Here are some points:
[0.3 0.6 1.6 0.8 1.6 0.8 1.6 0.6]
[0.2 0.7 0.8 0.6 1.3 0.7 1.1 0.5]
[1.5 1.  0.6 0.6 0.4 0.8 0.7 1.1]
[0.8 0.9 1.7 0.3 1.7 1.1 1.3 1. ]
[1.5 0.9 0.5 1.4 0.4 0.6 0.7 1.5]
[1.2 0.1 0.6 0.6 1.1 1.8 0.8 0.2]
[1.5 1.  0.8 0.8 0.9 1.1 1.1 1.4]
[0.7 0.6 0.9 0.6 0.6 0.7 0.6 0.4]
[0.6 1.4 1.2 0.6 0.8 0.3 1.  1.1]
[0.9 0.8 1.  1.1 1.3 1.8 1.2 1.3]
[0.6 1.5 0.6 0.6 0.8 0.5 0.6 0.5]
[0.9 0.4 0.9 1.3 1.5 1.5 1.5 1.1]
[0.4 1.2 1.6 0.9 1.6 0.5 1.1 0.9]
[0.5 1.1 0.4 0.7 0.9 1.1 0.4 0.7]
[0.4 0.9 0.8 0.2 1.1 0.6 0.8 0.6]
Then 10 other points, each followed by its number:
[0.4 1.4 1.4 1.1 1.7 1.4 1.3 1.2] 0
[0.5 0.9 0.6 0.9 1.3 0.9 0.4 0.5] 1
[1.4 0.9 0.4 1.5 0.5 0.9 0.8 1.4] 2
[0.7 1.1 0.9 1.  1.3 0.9 1.1 1. ] 3
[0.8 0.2 1.  0.6 1.1 1.3 1.5 0.3] 4
[0.5 1.3 0.7 0.6 0.8 0.5 0.5 1.3] 5
[0.5 1.7 1.1 1.2 0.4 0.4 1.8 1.7] 6
[0.6 0.7 1.4 0.6 1.2 0.7 1.3 0.4] 7
[1.  0.6 1.3 0.8 1.7 1.4 0.6 0.6] 8
[1.3 0.9 0.6 1.  0.4 1.1 0.8 1.3] 9
Which two of these numbered points are nearest to each point below, looking only along the 2 directions in which the first points spread most? Their numbers follow each, nearest first.
[0.4 1.3 0.6 0.6 1.1 0.8 0.8 0.3] > 6 1
[0.4 1.1 1.4 0.8 1.3 0.5 1.3 0.6] > 7 3
[0.8 0.4 0.4 0.9 1.1 1.5 1.1 0.8] > 8 4
[0.9 0.2 1.  0.9 1.5 1.7 1.2 1. ] > 4 8
[0.4 1.1 1.7 0.6 1.5 0.6 1.1 0.9] > 7 0
[0.7 1.2 0.3 1.  0.9 1.3 0.5 1.1] > 9 2
[1.3 0.5 1.7 1.7 1.5 0.8 1.7 1.5] > 4 8
[0.4 1.5 1.2 0.1 0.2 0.6 0.  1.3] > 5 6
[0.4 1.  0.4 0.4 0.6 1.3 0.5 0.2] > 6 5
[0.9 0.  1.2 0.7 1.3 1.7 1.6 0.2] > 4 8
[1.8 0.9 0.2 1.5 0.4 1.7 0.6 0.8] > 2 9
[0.8 0.3 0.7 0.8 1.1 1.3 0.6 0.1] > 3 8
[0.6 1.2 1.  0.9 1.5 1.7 1.7 1.1] > 4 8
[0.3 1.5 1.4 0.2 1.5 0.5 1.1 0.9] > 7 1
[1.  0.6 1.1 0.2 1.4 0.7 0.4 0.7] > 1 3
[1.1 0.4 0.7 1.1 0.8 1.5 1.8 0.9] > 8 4
[0.9 1.1 0.3 0.8 1.2 1.  0.2 0.2] > 6 5
[0.5 1.2 0.5 0.2 0.7 0.3 0.3 0.5] > 5 6
[0.8 0.9 0.8 0.8 1.1 0.8 0.8 0.4] > 1 6
[1.5 1.2 0.4 1.5 0.3 0.9 0.4 1.5] > 2 9
[1.8 0.9 1.1 1.5 0.2 1.  0.8 1.6] > 2 9
[0.2 1.7 0.4 0.4 0.4 0.5 0.5 0.8] > 5 6
[0.6 1.  0.9 1.4 1.4 1.2 1.1 1.4] > 8 4
[0.2 1.3 0.4 0.2 0.7 0.4 0.1 0.3] > 5 6
[1.7 1.3 0.5 1.5 0.3 1.2 0.4 1.1] > 2 9
[0.8 0.8 0.4 0.6 1.5 1.2 0.2 0.2] > 1 3
